In the rows, zero is written as 128.
First come named turns, each shown by rows before and after it. For each pair of rows after them, which turns, in which order, take the first row to the second? The first pair is done for you.
bizi (before -> after):
[144 102 152 143 159 139 108  97 134 144 125 121 126 139 110 114 104 141
 115 124 101 134 175 102 129 128 136 143 137  99 156 140 138]  ->  [122 142 120 140 119 134 111  93 127 157 116 130 118 107 141  99 125 146
 105 120  99 151 129 117 137 160 127 143 116 106 183 129 121]
[136 139 111  99  79 120 155 143  97 101 116 114 148 157 171 161 176 100
 131 149 136 108 123 133 112  94 102 140 129 150  62  99 133]  ->  [145 148 135 105 100 127 168 129 111  94 128 114 137 177 151 155 173  97
 126 153 142 110 164 143 115  91 105 133 128 136  59  97 139]
[114 165 101 104 125 140 112 119 113 171 133 121 132 113 121 131 114 167
 104 152 135 162 108 134 134 179 140 127  95 124 150 113 128]  ->  [133 104 108 102 151 139  87 146 101 164 132 108 161 129 105 156  91 168
 125 152 128 136 117 103 120 142 149 131 119 135 122 127 145]
[146 129 152 133 148 105 137 149  72 119 135 111 170 163 141 149 121  92
 113 113 133 115 154 141 117  96 106 138 148 152  66 108 115]  ->  [134 186 152 136 130 111 166 122  86 127 142 120 139 153 154 122 144  88
  94 114 139 140 155 170 130 132 101 132 126 138  90  94 102]
Fopaz (before -> after):
[143 169 172 140 162 109 161 112 129 138 145 125 121 177 148 124 134  99
  76 126 127 167 158 160 138 135 144 121 127 112 114 120 141]  ->  [153 152 159 141 148  99 158 137 109 116 142 121 128 181 161 147 142  87
  87 134 133 155 147 161 132 118 140 125 133 136  79 114 135]
[125 162 157 142 174 132 138  99 135 144 147 145 105 144 139 124 132 121
  95 103 139 154 152 139 146 148 141 121 136 105 162 125 111]  ->  [150 121 137 146 162 109 126 149  91 116 143 139 131 158 162 169 140  96
 113 107 149 136 128 135 129 116 132 131 151 146  97 120 106]
[103 132 113 189 194 103 120 176  69 178 134 157 150 116 135 171 145 163
 130  85 150 105 106  92 129 137 105 125 140 116  69 127 156]  ->  [ 86 170  76 180 114 112 155 162 120 120 130 160  82  79 131 154 175 173
 155 139 161 102 123 125 133 135  89 125 119 103  66  88 153]
[118 112 137 136 112 144  79 121 114 136  85 166 145 110 112 154 112 165
 118 105 135 100 122 102  89 123 166 130 137 154 108 144 145]  ->  [110 128 122 134  76 150  94 115 134 112  82 167 116  97 109 147 123 167
 130 131 142  98 131 118  91 118 159 130 128 148 107 127 143]
Kezi (before -> after):
[189 131 187 162 148 149 143 149  87 102 177 147 163 200 110 115 188  60
 113 154 165 125  82 136 116 149 135 140 160 166  74  92 120]  ->  [192 108 196 156 148 169 146 139 125  78 179 137 142 202  70 110 173  79
 136 180 160 105 129 125 113 121 142 138 168 143  76  92 138]
[151 107 155 139 157 100 105 135  98 144 119 130 133 161 104 136 119 138
 106 133 159 138 133 114 101  95 153 140 161 114 128 143 132]  ->  [145  98 149 132 148 108 101 135 115 138 116 128 125 147  92 133 110 151
 118 142 153 131 139 107 101  87 154 142 161 105 139 145 136]
[116 110  84 172  90 107 136 172 106  79 120 110 147 148 132 166 164 135
 124 171 126 142  87 158 121  85 113 132 120 154  83  91 153]  ->  [122 110  88 174  99 107 137 173 101  79 122 109 150 159 133 169 165 130
 120 169 127 144  93 160 122  85 116 132 119 151  76  91 151]

Each pair is two turns apart.
[116 124 149 134 137 143 132 115 153 133 121 121 122 142 111 125 116 126
 127 144 118 119 159 125 124 131 132 130 133 112 142 130 122]  ->  [121 119 131 131 115 136 137 126 147 109 120 119 116 136 120 135 126 120
 140 159 124 113 153 132 120 118 125 133 134 124 117 122 123] => Fopaz Fopaz
[152 188 132 142 150 115 161 153 101 109 161 139 128 143 173 130 171  82
  89 122 151 136 117 161 155 164 116 130 125 142  96  92 108]  ->  [143 121 102 131 142 108 107 190  78 126 142 128 176 113 178 157 145  98
 116 111 128 109  64 110 142 138 116 140 140 169 102 116 119] => Fopaz bizi
[ 94 146 123 145  93 135 103 128 146  97 134 154  91  99 118 122 122 130
 156 116 140 114  93 130 106 135  91 115 106 139 150 142 139]  ->  [111 117 126 149 114 124  89 154 116 101 134 150 125 116 129 145 117 120
 155 103 139 108  77 119 101 122  92 119 117 161 123 153 136] => Fopaz Fopaz
[124 132 114 119 137 116 114 121 120 145 124 141 135 119 146 128 118 142
 128 118 113 147 106 115 117 126 136 124 132 126 159 132 134]  ->  [147 119 134 124 153 117 130 123 131 111 135 136 123 149 124 137 119 132
 134 135 123 135 150 125 112 101 138 119 142 122 125 127 142] => Fopaz bizi
[124 108 135  98  63 186 114 101 182  67  78 114 143  84  99  99 108 168
 150 179  95 127 162 106 111  83 143 168 117 161 166 155 134]  ->  [123  99 153 100 114 175  82 105 140 136  73 120 199  93 122 102  92 166
 121 122  79 145 117  79 113 108 153 169 125 173 196 188 127] => Fopaz Kezi
[ 98 129 133 127 159 124 112 105 145 172 111 114 135 148  99 100 114 119
 110  97 130 146 144 123 125 142 142 132 122 113 164 156 119]  ->  [127 140 139 137 144 111 147 121 138 116 124 112 113 179 102 118 140  87
 117 122 157 144 175 158 120 127 134 130 126 128  98 130 109] => Fopaz bizi
[130 155 103 120  90 111 149 137 118 112 122 139 110 124 152 117 154 119
 123 138 140 123 111 153 125 142 125 118 111 145 121 108 104]  ->  [131 169 143 122 139 120 149 112 120 149 127 141 119 144 136 102 140 123
  95 111 133 141 133 154 131 161 138 112 115 123 151 123 107] => Kezi Fopaz
[168 131 173 135 127 174 153 131 109 117 116 154 103 147 119 111 120 114
 124 121 141 120 162 145 135 124 142 148 139 116 110 106 116]  ->  [145 117 144 121  88 183 136 128 134 113 102 148  96 105 111 102 113 140
 146 137 126 105 145 127 133 116 141 151 136 111 138 104 124] => Kezi Kezi
[134 130 120 148 136  99 131 141  91 222 117 147 131 120 177 158 158 140
 117  47 120  93  72 111 140 126 109 136 136 178 125 160 139]  ->  [143 161 101 148  71 103 186 135 132 134 125 145  58 115 166 155 193 127
 140 114 150  84 125 159 140 103  91 134 123 174  73 112 136] => Kezi Fopaz
[138  95 102 131  96 128 112 168 113 110 116 132 147 111 149 146 113 128
 155 136 133 116 110 123 109 102 129 127 134 148  91 116 126]  ->  [132  99 139 131 158 137  94 138 115 173 120 134 171 125 132 124  89 143
 127  98 118 132 118 106 117 126 146 120 136 122 147 143 132] => Fopaz Fopaz
[165 108 146 146 160 122 131 148  85 107 146 108 145 188 162 165 140  94
 125 126 147 130 161 153 141  99 128 131 141 170  49 113 115]  ->  [144 123 105 141 118 110 121 161  67 121 131 115 153 150 200 164 155  97
 124 116 139 137  96 150 146 119 122 139 130 188  68 107 101] => bizi bizi
[116 157 134 125 107 142 128 106 139 170 107 123 136 105 131 102 134 138
 111 113 127 132 107 129 124 163 137 129 115 124 179 124 125]  ->  [121 146 103 122  63 131 135 132 133 124 105 121 128  96 147 122 152 127
 134 143 139 120  99 141 118 140 125 137 116 146 133 102 119] => Fopaz Fopaz
[162  93 134 134 104 133 142 147 114  96 126 116 100 179 100 132 148  74
 119 153 175 100 115 132 149 144 135 163 120 158  77 127 101]  ->  [128 129 143 123  97 158 150 100 167 120 124 121  68 151  75  86 138 105
 113 154 161 110 134 133 159 172 143 157 101 114 150 128 109] => Fopaz Kezi
[110 192 143  88  95  87 124 133 130 125 153 111 164 110 185 142 157 105
  89 152 125 121  85 140  96 161 132 140 137 152 128 130  89]  ->  [113 173 153  84  84 111 137 114 189  80 160 102 123 113 131 131 141 124
 121 196 126  99 150 139  94 124 137 138 136 120 124 120 113] => bizi Fopaz
[117 141  95 118  87 126 113 103 172  64  96 120 118 106 123 120 146 115
 149 155 156 119 159 149 136 112 147 139 121 110 107 107 127]  ->  [111 135  72 117  74 114  99 124 146  79  88 124 137  93 148 131 152 109
 147 142 151 121 113 140 134 120 142 144 119 134 105 112 118] => bizi Kezi
[126 169 143 105 112 153 130 106 119 120 136 133  96 128 145 148 107 155
 140 159 113 131 151  97 101 127 110 151 135  99 129 102 144]  ->  [120 180 131 106 100 145 126 108 103 135 132 136 106 116 165 146 114 150
 130 149 111 138 120  99 102 141 105 153 130 112 135 103 135] => Kezi Kezi
[121 116 131 116 137 130 106 117 127 169 123 124 144 115 125 122  99 144
 127  99 117 134 123  98 136 149 137 118 135 108 176 157 137]  ->  [145  86 108 118 109 113 112 159 104 111 124 119 146 127 138 161 115 123
 152 129 134 113 118 107 123 112 123 127 147 146  98 139 134] => bizi Fopaz
[ 87 137  88 100 106 130 134 144 115 129 111 117 116  88 147 151 121 105
 149 132 138 136  89 106 125 119 115 135 125 146 115 115  96]  ->  [103 100 115  97 138 145 131 138 141 109 120 108 112 109 102 157  99 116
 165 150 135 118 144  88 121  85 125 134 141 126 105 121 120] => bizi Kezi
[126 149 135 114 149 145 131 131 135 129 117 152 123 124 133 125 110 141
 140 121  95 134 139 124 129 170 129 121 124 113 154 121 109]  ->  [131 132 128 114 156 137 117 148 114 133 113 149 145 124 142 140 110 137
 144 115  92 129 118 116 122 163 129 122 130 130 143 128 107] => bizi Kezi
[125 111 105 118  93 120 104 133 141 113 106 103 148 101 117 135  99 152
 127 120 111 119 113 108 138 131 144 135 109 131 168 133 119]  ->  [127 112 118 118 104 125 109 124 155 111 111 100 138 108 100 129  93 155
 129 127 112 117 136 109 141 126 146 131 110 118 173 134 124] => bizi Kezi
[119 101 153 102 137 155 116 101 159 102 114 129 111 123  95 111 126 140
 135 136  93 117 153 119 141 122 143 103 160 114 130 131 115]  ->  [120  77 139  98 134 148  95 121 138 108 107 123 134 118 107 125 124 139
 141 130  88 111 124 104 134 113 142 108 169 130 120 137 114] => Fopaz Kezi
[126 163 100 124 172 118 129 109 145 140 104 139 107 122 154 100 131  91
  89 107 148 121 109  82 160 141 103 133  89 124 165 156 115]  ->  [143 110 107 123 192 115 108 136 130 132 105 128 137 135 143 127 113  89
 104 104 144 100 113  59 150 110 107 136 108 140 137 168 128] => bizi Kezi
[151  79  82 143 134  93  91 151 114 128 123 112 159 130 137 140 119 119
 132 117 134 115  69 123 120 106 121 126 166 172 108 133 125]  ->  [152 106 128 143 153 127 130  96 187 101 144 111  98 147  73 104 109 132
 132 151 142 118 169 142 128 102 130 114 160 112 130 124 146] => bizi Kezi
[117 115 130 124 142 122 112 113 137 192 136 128 128 123 101 128 126 133
 112 112 131 138 145 105 137 146 136 119 131 108 163 149 139]  ->  [128  90  95 123 106 101 108 157 105 153 130 124 140 118 127 161 144 114
 135 126 141 120 112 110 127 124 123 129 140 148 109 135 134] => bizi Fopaz
[180 131 156 131 166 124 165 129  93 120 137 145 138 169 135 155 166  89
  98 146 162 143 139 148 140 124 132 129 153  99  95 124 137]  ->  [156  97 133 108 127 152 149 121 156  97 126 135 110 127  92 143 144 132
 144 185 142 110 159 118 133  91 135 132 157  71 127 121 165] => Kezi Kezi
[106  80 112  95 202 137  70 123  80 201 134  73 187 159 114 136  87 133
  69  77 125 125 111  82 131 153 160 118 164 105 148 180 144]  ->  [116  93  30  92  63 114 111 176  77  77 127  72 134 125 158 173 153 102
 120 161 162 102  90 136 119 120 125 128 151 153  46 112 121] => Fopaz Kezi
[135 110 154 122 170 105 140 119  98 109 151 119 120 149 120 130 109 109
 126 136 148 130 152 138 115 127 102 126 118 102 121 127 127]  ->  [123 104 135 116 136 110 140 118 122  90 145 117 100 125 113 126 107 121
 147 157 146 120 154 133 113 117  95 127 116 100 125 114 131] => Fopaz Kezi
